In the data rows, 128 means zero.
In each game, the first row plays the second. By how much does the first row win? 15 means about a draw, 30 a big win and 0 a big loss. Wins can go round in a circle. Each row has two weighted sums of its numbers, A and B, taken from their middle values. A row wins by its A times the other's B, less its B times the other's A.
[150,123,145,146,91,169,118,154,134,146,174,117,111,117,146,142]
[116,151,142,144,162,148,162,154,131,153,156,152,86,145,127,132] ~ 14
[137,149,71,61,78,83,128,76,155,34,96,149,183,157,124,131]
[157,143,88,129,52,84,173,128,152,88,127,160,164,150,116,144] ~ 11
[196,157,97,135,134,131,31,106,169,140,149,79,112,124,150,125]
[161,140,113,83,114,125,153,131,144,104,102,141,136,118,102,177] ~ 18
[117,173,122,130,97,65,127,100,107,69,59,255,145,131,142,95]
[110,96,136,143,168,162,118,123,97,127,136,128,128,124,129,127] ~ 17
[107,120,174,150,128,159,100,187,141,139,140,150,120,99,106,136]
[92,89,167,159,146,140,122,152,146,143,162,182,78,109,148,100] ~ 10
[134,137,149,146,155,149,101,194,132,122,126,131,138,92,122,133]
[150,163,126,146,172,146,123,138,135,145,139,130,91,126,180,144] ~ 16
[97,129,147,144,141,152,113,157,106,158,110,106,152,159,62,126]
[127,107,139,108,109,140,154,136,104,149,148,122,89,107,128,141] ~ 13
[138,127,96,103,70,107,168,166,130,74,108,150,158,128,130,164]
[161,141,92,109,130,123,63,133,255,149,108,106,110,101,192,159] ~ 20
[171,110,118,104,131,123,137,117,84,113,117,111,122,106,156,150]
[155,140,158,112,126,131,114,167,113,154,133,114,120,86,129,116] ~ 19
[164,112,139,143,119,118,130,125,131,115,160,113,137,126,119,145]
[130,70,137,82,117,101,132,112,129,101,110,124,147,131,145,135] ~ 16
[138,107,131,111,109,124,170,155,119,90,126,137,136,145,111,150]
[165,195,139,148,142,105,99,110,55,128,83,86,110,121,170,89] ~ 15
[109,105,160,130,124,114,127,162,147,151,118,161,125,99,161,145]
[113,106,124,136,162,122,150,133,136,127,160,161,122,118,163,112] ~ 14
[112,97,113,146,111,122,112,157,128,114,142,143,126,110,126,158]
[160,104,117,173,108,160,71,150,122,132,136,100,99,109,126,109] ~ 7
[116,96,121,91,125,102,144,81,125,107,77,140,160,179,164,131]
[125,110,115,145,145,130,144,116,132,151,129,184,71,80,169,63] ~ 21
[80,93,140,133,254,144,140,126,66,147,116,122,190,142,119,126]
[110,145,124,139,197,179,136,166,128,146,137,127,112,121,124,122] ~ 22
[135,141,114,97,110,124,154,125,94,115,93,62,119,139,182,112]
[178,157,3,100,77,123,224,130,114,70,98,158,176,164,113,158] ~ 17
[155,108,134,97,112,119,133,115,103,134,136,81,107,118,148,168]
[134,122,127,88,90,104,151,135,122,86,124,159,157,135,124,186] ~ 13
[144,118,125,112,129,108,168,131,101,138,128,66,101,124,163,131]
[97,101,138,128,122,110,136,157,123,103,147,136,121,154,135,141] ~ 16
[154,139,134,136,153,105,133,144,147,145,174,113,73,95,152,109]
[36,141,154,133,171,160,112,180,116,143,133,152,142,154,82,104] ~ 17
[128,126,91,48,140,0,131,17,125,89,30,158,134,144,127,69]
[145,151,85,112,135,108,41,69,170,145,100,83,137,137,146,117] ~ 7
[115,90,117,65,117,109,134,127,99,79,101,132,141,135,131,163]
[142,131,164,174,170,145,94,145,197,195,168,131,117,105,167,110] ~ 13
[125,80,164,134,133,143,120,166,96,133,131,134,150,137,122,150]
[158,97,135,136,101,147,189,146,129,112,141,112,146,153,117,159] ~ 15
[126,115,177,211,163,144,83,114,101,133,122,87,143,197,0,117]
[98,179,115,57,131,112,125,102,102,122,34,193,123,146,105,116] ~ 9
[125,119,117,123,152,145,158,140,131,100,135,126,122,144,105,149]
[131,133,146,120,116,108,126,129,142,114,118,115,112,91,130,127] ~ 16
[139,120,122,106,105,143,128,154,189,118,129,118,135,130,118,178]
[0,121,182,171,216,120,97,99,119,151,49,149,159,204,0,111] ~ 13
[117,153,132,139,193,62,83,11,91,137,93,156,108,116,142,0]
[163,99,80,111,113,118,144,167,121,115,123,88,160,97,137,166] ~ 5
[74,106,137,133,162,156,115,143,83,139,106,90,155,182,86,162]
[0,132,171,158,166,110,120,130,130,116,106,167,143,208,6,108] ~ 7
[126,122,148,145,161,148,90,136,241,154,146,110,102,113,110,122]
[130,124,173,128,151,154,47,142,184,168,175,131,88,134,107,93] ~ 12
[130,125,152,157,139,161,118,131,131,183,155,86,88,133,83,121]
[146,145,144,172,123,157,140,127,148,180,197,127,89,114,136,115] ~ 16
[154,142,122,104,123,94,120,91,178,118,120,117,120,131,175,122]
[83,145,132,128,109,138,151,83,113,110,77,90,146,219,85,125] ~ 13
[140,106,118,111,126,137,138,155,111,129,122,109,132,116,140,152]
[118,111,129,130,133,155,141,148,117,128,131,90,123,122,97,144] ~ 15
[146,121,64,80,96,95,186,123,103,71,136,136,154,147,133,136]
[148,182,89,117,135,90,126,79,75,121,45,58,113,165,151,136] ~ 13
[110,110,187,174,133,175,109,81,86,154,139,102,141,229,40,68]
[132,108,157,93,112,69,115,110,115,100,109,155,132,123,163,158] ~ 11
[133,158,155,125,145,133,119,140,114,156,135,107,104,116,168,126]
[171,121,120,114,44,131,128,139,139,111,145,142,160,125,138,138] ~ 15
[0,145,171,194,147,142,97,101,118,114,92,149,162,234,0,111]
[134,98,151,157,132,183,124,181,118,168,154,128,148,118,116,148] ~ 18
[102,145,137,115,140,147,135,119,113,132,131,156,95,76,136,127]
[124,158,154,133,181,143,120,112,144,160,142,135,133,102,134,135] ~ 8
[126,96,108,66,96,99,159,114,111,119,85,156,167,156,155,167]
[156,128,111,132,93,126,140,90,92,101,153,116,124,146,144,124] ~ 17
[148,104,141,117,119,135,132,138,137,121,144,130,113,101,136,137]
[151,122,114,89,106,115,145,140,121,112,130,111,163,124,172,195] ~ 10
[145,115,165,128,115,175,110,171,141,154,149,136,126,123,143,144]
[121,115,163,129,112,157,114,169,148,153,133,175,116,113,113,146] ~ 15
[164,123,143,147,128,161,127,154,98,133,131,96,132,117,127,139]
[117,105,119,90,89,60,130,94,154,88,99,198,145,153,155,107] ~ 15
[140,134,154,157,112,128,0,142,170,167,147,81,100,99,132,96]
[164,125,153,131,133,143,132,152,112,116,149,102,124,115,130,148] ~ 16
[112,119,146,171,105,178,142,124,141,102,144,101,133,205,95,125]
[153,171,110,139,143,123,164,134,130,151,150,106,57,127,158,97] ~ 10
[147,119,119,122,144,144,142,147,122,113,212,109,121,91,139,141]
[116,119,155,151,133,115,89,132,154,135,135,134,83,81,143,86] ~ 21
[131,160,115,132,149,109,165,148,81,134,155,62,109,113,184,134]
[109,120,109,78,110,49,144,32,111,36,87,145,154,164,142,105] ~ 13
[59,98,133,162,122,166,120,162,156,149,105,134,129,155,98,125]
[35,94,160,153,145,138,85,138,142,135,131,135,136,158,86,112] ~ 10
[129,163,176,140,146,145,103,165,146,156,132,179,89,99,120,125]
[117,123,134,144,135,159,127,144,138,164,141,128,114,138,136,114] ~ 16
[98,163,110,120,129,44,144,76,76,98,48,220,185,120,86,121]
[153,135,41,85,77,86,171,53,118,82,86,138,162,157,146,136] ~ 16
[126,220,110,110,169,129,140,183,133,152,140,135,94,114,180,92]
[121,76,133,146,151,143,158,127,122,153,112,112,128,109,134,164] ~ 17
[129,100,135,140,136,171,141,145,99,160,147,118,138,144,93,122]
[126,96,150,161,143,174,107,179,108,149,119,143,131,124,138,143] ~ 14
[83,129,118,147,161,120,108,86,72,120,94,6,145,255,69,65]
[128,96,128,95,104,138,125,125,133,113,131,126,118,118,138,155] ~ 12
[136,142,122,102,138,113,8,109,133,172,139,92,113,103,134,128]
[124,140,159,116,99,137,124,136,158,141,133,131,141,127,116,177] ~ 13
[106,122,177,164,157,182,118,187,136,138,138,139,151,115,120,98]
[139,125,56,73,80,102,174,122,137,84,128,118,171,224,73,165] ~ 16
[95,191,123,99,142,80,118,58,77,110,78,163,103,116,141,121]
[182,113,122,128,127,147,139,119,125,130,188,107,114,91,148,123] ~ 21
[148,151,124,122,134,158,134,132,120,202,168,132,108,124,174,117]
[116,131,114,109,117,101,143,147,147,99,97,159,123,152,123,156] ~ 13
[145,90,168,127,125,133,136,147,153,110,133,132,136,134,140,171]
[87,200,131,124,151,88,101,84,54,125,101,154,63,72,127,23] ~ 17
[152,153,133,137,145,153,119,128,117,146,130,111,69,101,188,142]
[78,133,138,192,218,153,101,149,120,155,112,159,169,157,111,85] ~ 15
[127,84,142,122,121,123,136,137,122,146,132,110,131,91,134,127]
[171,154,128,127,135,131,127,109,125,153,205,126,57,60,177,106] ~ 14
[111,165,148,133,127,107,111,108,134,144,110,158,121,94,124,115]
[70,135,121,136,111,104,140,98,145,109,125,198,155,148,73,136] ~ 14
[152,130,177,177,145,156,82,146,206,213,189,113,80,108,187,93]
[63,143,183,153,188,136,93,126,107,161,114,165,120,161,59,95] ~ 9
[132,127,116,114,104,134,151,164,130,83,108,129,134,138,132,162]
[102,131,106,138,145,159,118,160,104,143,110,106,146,147,73,119] ~ 12
[103,93,142,128,185,138,164,137,116,140,144,139,142,114,114,132]
[115,202,101,143,147,108,125,93,96,148,158,101,112,111,173,119] ~ 11
[118,158,118,132,170,159,128,151,203,151,160,124,90,93,155,106]
[151,143,124,79,90,114,153,142,137,103,134,129,144,151,158,162] ~ 17
[179,141,101,130,160,70,29,68,157,106,77,115,124,141,134,93]
[85,148,152,143,180,123,154,104,144,146,155,166,95,87,147,114] ~ 17
[158,192,117,119,147,93,128,125,91,137,114,97,99,99,166,140]
[130,125,30,90,91,80,176,116,82,57,102,151,193,145,129,171] ~ 15
[167,113,94,112,99,126,150,168,117,162,148,108,136,102,134,164]
[146,124,130,137,135,144,129,171,107,131,131,98,129,111,103,144] ~ 15
[160,109,123,111,115,135,150,157,171,113,130,115,139,126,121,158]
[133,120,149,147,113,155,116,169,140,127,138,125,111,136,114,180] ~ 12
[178,144,72,145,74,95,149,0,70,74,92,142,184,140,95,93]
[131,110,148,128,91,142,150,172,117,117,132,103,123,127,132,155] ~ 15
[160,156,100,118,163,128,91,99,145,167,134,114,102,87,149,75]
[97,89,160,169,135,187,90,107,111,125,130,114,169,180,55,114] ~ 21
[114,99,147,117,150,130,108,153,113,132,172,121,108,79,137,142]
[143,110,88,51,104,89,178,114,107,60,117,179,158,140,150,174] ~ 12
[121,93,138,163,134,210,123,145,150,139,135,143,162,145,98,118]
[150,110,155,139,85,147,69,125,168,153,148,88,95,107,147,165] ~ 16
[176,138,112,115,52,124,136,110,164,106,140,143,139,159,148,140]
[155,100,105,123,80,122,137,134,144,138,132,111,144,109,135,148] ~ 15
[159,96,130,139,128,138,129,121,118,160,193,91,133,95,153,145]
[130,99,144,145,161,191,117,150,98,154,149,129,134,139,105,126] ~ 19
[122,110,119,105,135,94,118,58,105,145,109,162,148,142,170,102]
[146,144,88,112,78,92,156,140,105,106,111,176,190,122,101,149] ~ 7
[146,123,116,133,117,140,115,155,123,168,156,78,131,87,146,171]
[143,103,133,152,151,172,146,145,107,154,137,102,118,115,108,156] ~ 21
[88,163,128,155,196,121,127,121,105,142,145,156,75,63,138,116]
[162,129,93,130,140,110,108,121,167,165,139,110,118,109,134,120] ~ 14
[140,26,113,44,100,116,161,100,123,114,130,127,152,143,174,166]
[42,196,164,133,184,146,142,158,159,129,148,169,106,109,146,109] ~ 18
[144,129,134,140,157,141,116,138,145,165,187,117,119,75,165,100]
[52,69,173,144,131,143,46,111,145,132,81,129,195,222,40,90] ~ 20
[149,153,108,106,143,95,122,140,109,149,141,90,100,87,174,84]
[50,129,120,144,195,145,136,142,128,120,155,155,134,135,99,106] ~ 16
[148,94,131,114,111,101,143,132,178,116,127,111,146,134,158,158]
[115,120,130,126,132,144,150,145,137,154,133,96,121,132,114,159] ~ 14
[97,103,131,154,140,155,105,127,103,120,85,118,141,194,57,127]
[164,141,165,208,165,136,138,146,131,155,199,136,97,85,151,89] ~ 14
[166,142,106,155,96,120,130,98,123,83,135,136,145,153,138,116]
[144,172,99,105,148,110,102,81,78,153,107,52,106,95,160,125] ~ 16
[122,129,128,153,166,199,148,179,124,130,137,138,157,142,76,107]
[114,127,148,121,127,122,144,147,150,125,142,147,134,130,128,162] ~ 14
[143,227,143,193,175,98,108,133,59,170,111,94,0,89,150,80]
[85,123,146,146,151,206,130,138,134,155,164,132,148,122,110,107] ~ 5
[105,113,149,160,121,151,124,93,99,136,117,111,156,171,98,132]
[153,113,147,134,121,145,114,107,129,157,143,103,148,109,109,121] ~ 16
[139,128,96,88,135,157,108,134,178,122,130,105,121,107,132,121]
[107,168,147,150,152,131,144,117,128,157,106,200,90,50,179,77] ~ 14
[134,98,72,40,104,79,162,75,137,113,100,147,152,158,142,163]
[209,118,101,95,116,126,164,123,92,112,107,103,159,123,132,182] ~ 12
[138,106,147,119,98,152,122,137,128,164,134,90,142,160,87,134]
[150,165,103,109,166,88,142,117,107,149,129,88,98,117,173,132] ~ 14
[131,111,112,91,81,140,146,132,139,108,122,154,157,141,107,151]
[3,71,160,137,152,126,130,100,148,84,49,125,158,255,38,86] ~ 20
[100,136,165,129,139,157,140,155,173,151,150,150,101,118,149,67]
[142,83,106,117,100,128,151,144,116,129,154,124,134,100,155,122] ~ 14
[167,111,117,159,120,143,120,145,145,125,156,127,122,132,140,145]
[91,116,123,96,116,130,122,113,136,121,128,135,131,150,171,149] ~ 14
[153,129,124,141,111,129,133,155,118,131,136,100,112,107,135,170]
[126,111,125,99,138,88,98,87,134,119,82,126,113,150,168,109] ~ 15
